128 stands for zero in the data rows.
Here are some points:
array([147, 134, 68, 107, 100, 145, 109, 153, 154, 135, 131, 118, 141,
       124, 133, 137, 125])
array([100, 116, 144, 136, 139, 171, 126, 107, 130, 112, 180, 165, 124,
       134, 117, 108, 138])
array([151, 150, 66, 133, 104, 156, 114, 182, 157, 137, 133, 124, 158,
       118, 129, 148, 149])
array([133, 243, 124, 108, 100, 152, 140, 58, 122, 172, 192, 114, 136,
       140, 139, 93, 161])
array([102, 195, 112, 194, 119, 161, 154, 139, 167, 144, 197, 47, 94,
       143, 166, 85, 119])
array([141, 143, 161, 107, 109, 146, 122, 137, 113, 110, 140, 137, 98,
       142, 122, 168, 126])
array([141, 141, 79, 148, 125, 134, 134, 137, 122, 96, 148, 152, 146,
       178, 100, 173, 150])
array([123, 128, 152, 134, 151, 137, 153, 126, 116, 132, 123, 126, 115,
       125, 113, 143, 111])
array([85, 28, 199, 97, 180, 39, 101, 120, 136, 200, 69, 115, 103,
       47, 146, 78, 113])
array([94, 152, 61, 181, 155, 152, 150, 153, 140, 120, 177, 154, 155,
       115, 118, 104, 140])
array([107, 119, 127, 149, 137, 184, 123, 156, 151, 103, 147, 160, 165,
       156, 139, 122, 162])
array([99, 113, 195, 147, 156, 115, 151, 126, 105, 140, 125, 127, 111,
       110, 153, 102, 91])
array([132, 147, 84, 162, 159, 108, 145, 63, 76, 149, 127, 151, 127,
       151, 96, 92, 151])
array([104, 179, 50, 175, 164, 8, 187, 147, 38, 96, 188, 218, 69,
       188, 28, 142, 157])
array([160, 139, 94, 101, 103, 105, 93, 135, 123, 130, 153, 140, 121,
       118, 132, 127, 162])
array([99, 111, 200, 101, 184, 93, 148, 89, 92, 104, 87, 146, 128,
       104, 140, 133, 125])
array([108, 161, 86, 137, 110, 120, 125, 140, 158, 171, 128, 105, 173,
       108, 119, 96, 122])
array([115, 149, 132, 143, 133, 146, 131, 127, 133, 122, 169, 130, 123,
       130, 133, 117, 144])
array([117, 125, 131, 127, 127, 134, 140, 162, 129, 128, 146, 135, 119,
       149, 119, 159, 145])
array([129, 131, 82, 159, 108, 122, 147, 129, 143, 119, 137, 130, 142,
       141, 127, 116, 143])
array([98, 89, 144, 141, 154, 183, 121, 126, 158, 134, 122, 132, 165,
       131, 123, 130, 119])
array([145, 169, 86, 167, 178, 160, 147, 70, 147, 145, 149, 148, 155,
       115, 97, 69, 148])
array([131, 183, 144, 121, 130, 196, 123, 80, 128, 45, 188, 129, 123,
       227, 125, 165, 107])
array([172, 109, 105, 114, 139, 106, 118, 129, 130, 128, 89, 157, 151,
       111, 133, 141, 156])
array([156, 134, 107, 138, 108, 137, 127, 116, 120, 116, 130, 110, 137,
       139, 141, 97, 142])
array([83, 66, 149, 82, 140, 68, 98, 142, 102, 161, 100, 117, 150,
       98, 140, 173, 138])
array([163, 112, 89, 127, 90, 104, 108, 139, 138, 142, 113, 106, 139,
       108, 131, 116, 142])
array([106, 115, 46, 204, 127, 161, 136, 157, 156, 81, 180, 177, 175,
       115, 116, 122, 160])
array([137, 132, 114, 144, 127, 118, 132, 136, 125, 103, 122, 155, 136,
       170, 129, 151, 158])
array([101, 130, 178, 118, 189, 84, 161, 108, 96, 118, 79, 115, 112,
       75, 151, 125, 93])
array([131, 97, 109, 117, 130, 93, 122, 144, 136, 133, 98, 121, 146,
       97, 140, 133, 125])
array([89, 139, 151, 156, 157, 115, 151, 110, 108, 126, 153, 131, 120,
       138, 119, 92, 136])
array([110, 156, 83, 142, 144, 140, 127, 132, 127, 156, 137, 127, 149,
       140, 95, 109, 136])
array([111, 121, 154, 140, 143, 112, 131, 117, 126, 148, 122, 131, 115,
       110, 133, 100, 124])
array([114, 106, 128, 150, 133, 154, 134, 116, 142, 126, 114, 143, 156,
       144, 115, 118, 133])
array([135, 141, 86, 150, 117, 154, 132, 138, 150, 114, 165, 122, 119,
       138, 107, 136, 127])
array([96, 142, 56, 185, 101, 157, 108, 163, 148, 108, 201, 177, 149,
       139, 106, 129, 168])
array([118, 136, 149, 155, 162, 133, 156, 98, 145, 104, 142, 142, 122,
       142, 129, 103, 131])
array([102, 102, 169, 121, 145, 88, 108, 133, 141, 177, 92, 112, 113,
       80, 134, 87, 117])
array([127, 100, 156, 105, 87, 164, 95, 147, 152, 94, 137, 101, 103,
       126, 136, 175, 107])
array([168, 67, 152, 119, 181, 132, 156, 71, 78, 64, 0, 109, 44,
       22, 145, 89, 38])
array([131, 97, 250, 42, 133, 76, 139, 156, 77, 100, 0, 167, 74,
       82, 106, 190, 115])
Then 12 other points, each followed by its number:
array([127, 167, 105, 147, 96, 146, 126, 141, 136, 164, 138, 150, 199,
       122, 95, 73, 166]) 0
array([148, 123, 112, 106, 118, 72, 106, 126, 114, 180, 123, 140, 150,
       142, 141, 132, 155]) 1
array([135, 135, 0, 208, 92, 128, 126, 153, 116, 135, 141, 125, 164,
       47, 131, 22, 177]) 2
array([216, 160, 61, 157, 122, 86, 135, 74, 83, 68, 138, 171, 97,
       174, 77, 198, 180]) 3
array([142, 103, 126, 124, 151, 130, 134, 110, 107, 94, 57, 117, 88,
       83, 126, 124, 77]) 4
array([79, 128, 86, 148, 128, 156, 140, 168, 148, 120, 149, 171, 181,
       180, 142, 138, 171]) 5
array([116, 95, 172, 122, 169, 154, 145, 126, 154, 117, 158, 85, 178,
       124, 201, 153, 118]) 6
array([152, 89, 182, 109, 99, 67, 126, 156, 67, 57, 75, 176, 57,
       66, 155, 127, 102]) 7
array([96, 132, 186, 133, 149, 152, 156, 134, 130, 139, 112, 133, 113,
       141, 125, 142, 89]) 8
array([131, 145, 91, 150, 109, 165, 139, 136, 145, 105, 176, 133, 114,
       132, 107, 129, 139]) 9
array([125, 113, 161, 113, 173, 119, 135, 145, 96, 133, 92, 134, 62,
       64, 90, 155, 99]) 10
array([145, 141, 131, 130, 115, 180, 142, 153, 122, 97, 127, 149, 71,
       133, 99, 175, 83]) 11
Which of these numbered points is nearest to each point below by angle, seen from the average point of the first points? Its number follows each.
array([113, 121, 174, 126, 152, 157, 143, 120, 140, 110, 148, 108, 150,
       125, 161, 137, 90]) > 6
array([192, 110, 66, 143, 147, 125, 98, 116, 101, 65, 172, 189, 119,
       154, 150, 189, 177]) > 3
array([154, 157, 52, 154, 77, 182, 128, 129, 165, 100, 179, 120, 124,
       140, 92, 117, 132]) > 9
array([125, 147, 162, 107, 119, 152, 120, 143, 120, 102, 141, 135, 87,
       145, 123, 182, 122]) > 11
array([99, 138, 170, 127, 144, 147, 154, 127, 136, 125, 117, 122, 114,
       141, 113, 138, 100]) > 8
array([157, 120, 123, 133, 120, 139, 113, 138, 114, 109, 123, 129, 98,
       125, 111, 149, 108]) > 11
array([107, 133, 156, 116, 110, 150, 126, 158, 157, 134, 147, 111, 135,
       141, 167, 141, 124]) > 6
array([110, 98, 154, 96, 85, 175, 110, 201, 145, 103, 130, 70, 69,
       102, 122, 188, 88]) > 11
array([100, 118, 187, 122, 156, 164, 149, 138, 137, 94, 148, 116, 150,
       156, 167, 133, 114]) > 6
array([161, 134, 75, 131, 122, 88, 122, 118, 93, 111, 120, 155, 119,
       154, 103, 149, 153]) > 3
array([133, 135, 149, 135, 124, 148, 127, 108, 126, 99, 157, 105, 116,
       146, 151, 133, 125]) > 6
array([153, 118, 140, 135, 128, 142, 119, 97, 123, 100, 157, 109, 105,
       148, 146, 143, 126]) > 6
array([137, 126, 121, 116, 118, 103, 115, 117, 132, 154, 114, 137, 170,
       139, 132, 117, 142]) > 1
array([137, 114, 130, 126, 114, 141, 134, 135, 119, 121, 112, 148, 133,
       157, 120, 138, 123]) > 11
array([140, 151, 170, 95, 143, 115, 129, 151, 127, 121, 114, 113, 80,
       83, 91, 165, 110]) > 10
array([108, 100, 118, 144, 117, 139, 152, 141, 149, 143, 126, 114, 152,
       134, 123, 125, 103]) > 6
array([129, 139, 64, 150, 93, 154, 124, 138, 149, 120, 166, 122, 129,
       154, 111, 121, 126]) > 9
array([81, 112, 94, 156, 136, 173, 124, 168, 147, 121, 150, 191, 184,
       210, 74, 155, 185]) > 5
array([117, 126, 85, 163, 135, 144, 141, 147, 141, 130, 161, 143, 156,
       147, 155, 123, 145]) > 5
array([108, 171, 135, 135, 177, 153, 147, 117, 143, 133, 191, 131, 139,
       152, 150, 144, 144]) > 6
array([115, 152, 126, 149, 133, 176, 169, 107, 148, 92, 149, 120, 129,
       133, 102, 108, 136]) > 9
array([179, 115, 121, 155, 135, 146, 138, 118, 114, 93, 131, 167, 125,
       175, 140, 142, 169]) > 3
array([160, 127, 0, 182, 134, 125, 115, 122, 164, 178, 130, 116, 211,
       29, 140, 33, 166]) > 2
array([126, 121, 107, 135, 128, 148, 131, 131, 136, 140, 140, 132, 136,
       152, 136, 123, 131]) > 5
array([126, 179, 78, 150, 131, 82, 156, 137, 79, 107, 168, 188, 93,
       165, 60, 169, 133]) > 3
array([137, 133, 147, 155, 123, 165, 128, 132, 129, 65, 169, 128, 127,
       185, 172, 158, 138]) > 6
array([141, 105, 174, 98, 100, 104, 135, 140, 72, 74, 79, 132, 46,
       84, 143, 126, 95]) > 7
array([132, 154, 104, 138, 112, 135, 134, 135, 116, 110, 155, 114, 109,
       141, 121, 119, 124]) > 9
array([81, 180, 133, 127, 188, 154, 162, 121, 140, 133, 177, 145, 181,
       171, 137, 166, 146]) > 5
array([77, 128, 211, 121, 158, 164, 174, 143, 127, 134, 88, 121, 121,
       166, 119, 173, 89]) > 8
array([87, 135, 127, 144, 143, 124, 143, 171, 158, 171, 186, 123, 178,
       149, 172, 157, 166]) > 5
array([137, 91, 146, 138, 111, 111, 145, 143, 125, 104, 108, 136, 120,
       117, 132, 105, 121]) > 7
array([92, 94, 72, 143, 94, 151, 100, 175, 184, 151, 138, 129, 175,
       136, 109, 135, 142]) > 5
array([131, 162, 25, 182, 175, 134, 138, 76, 137, 142, 162, 102, 136,
       106, 106, 69, 116]) > 2
array([125, 192, 56, 129, 110, 124, 119, 160, 143, 181, 145, 122, 184,
       119, 103, 78, 174]) > 0
array([128, 151, 99, 167, 136, 147, 149, 140, 134, 80, 157, 145, 112,
       139, 116, 132, 123]) > 9
array([81, 147, 161, 124, 155, 164, 160, 126, 141, 155, 118, 122, 140,
       157, 106, 156, 97]) > 8
array([140, 109, 56, 132, 120, 85, 92, 133, 165, 183, 134, 108, 157,
       74, 148, 77, 124]) > 2
array([138, 117, 126, 128, 99, 145, 117, 137, 177, 142, 103, 120, 154,
       149, 103, 111, 127]) > 0
array([125, 113, 111, 125, 108, 173, 130, 119, 153, 125, 167, 130, 123,
       172, 122, 118, 124]) > 9
array([168, 111, 96, 128, 135, 137, 116, 115, 115, 99, 167, 169, 119,
       143, 133, 170, 161]) > 3
array([154, 129, 80, 88, 92, 107, 79, 158, 143, 155, 151, 125, 151,
       115, 175, 177, 148]) > 1
array([91, 96, 132, 132, 118, 187, 114, 159, 144, 84, 123, 104, 135,
       117, 137, 114, 77]) > 6
array([127, 126, 161, 98, 115, 130, 129, 139, 102, 105, 105, 146, 87,
       114, 128, 121, 116]) > 7
array([86, 194, 73, 116, 135, 148, 139, 180, 140, 190, 196, 116, 174,
       153, 106, 162, 183]) > 5
array([117, 140, 164, 110, 118, 148, 123, 136, 116, 111, 146, 124, 91,
       137, 123, 163, 119]) > 11
array([130, 117, 173, 129, 138, 171, 159, 117, 115, 91, 181, 244, 114,
       255, 127, 175, 228]) > 5
array([185, 72, 96, 94, 146, 62, 72, 120, 107, 187, 74, 175, 182,
       96, 151, 153, 169]) > 1
array([139, 126, 120, 134, 113, 152, 116, 139, 127, 118, 169, 122, 124,
       116, 146, 115, 123]) > 9
array([146, 142, 175, 102, 93, 150, 135, 109, 118, 144, 126, 148, 69,
       158, 91, 150, 113]) > 11
array([131, 96, 150, 145, 138, 156, 115, 105, 133, 116, 106, 146, 120,
       94, 131, 78, 97]) > 4
array([147, 155, 72, 124, 87, 167, 121, 165, 164, 114, 168, 116, 125,
       190, 130, 130, 144]) > 9
array([144, 102, 159, 112, 130, 75, 112, 120, 110, 115, 98, 126, 111,
       104, 148, 147, 131]) > 7
array([129, 120, 165, 129, 100, 133, 130, 156, 111, 100, 125, 141, 112,
       122, 143, 135, 127]) > 7
array([103, 122, 157, 128, 158, 116, 145, 145, 108, 130, 117, 142, 108,
       92, 110, 140, 122]) > 10
array([135, 109, 67, 146, 114, 113, 84, 126, 160, 172, 130, 91, 181,
       80, 146, 71, 119]) > 2
array([135, 125, 80, 166, 123, 103, 128, 127, 128, 111, 156, 103, 114,
       121, 130, 110, 126]) > 2
array([148, 149, 101, 117, 90, 170, 116, 160, 145, 118, 162, 135, 113,
       174, 127, 157, 146]) > 9
array([238, 115, 63, 175, 54, 183, 146, 201, 116, 93, 197, 183, 193,
       236, 227, 99, 123]) > 5
array([156, 153, 111, 157, 157, 167, 138, 114, 158, 114, 133, 114, 134,
       133, 131, 110, 130]) > 9
array([165, 57, 68, 62, 113, 0, 36, 163, 49, 255, 96, 153, 193,
       94, 174, 111, 203]) > 1
array([111, 173, 93, 134, 144, 130, 132, 126, 125, 161, 154, 131, 149,
       130, 94, 126, 130]) > 0
array([157, 130, 112, 110, 96, 96, 83, 128, 116, 159, 158, 140, 118,
       96, 152, 115, 167]) > 1
array([195, 91, 71, 145, 255, 78, 112, 26, 89, 58, 0, 195, 114,
       0, 70, 61, 104]) > 4
array([125, 106, 190, 111, 115, 146, 116, 148, 98, 62, 133, 152, 72,
       134, 139, 125, 117]) > 7
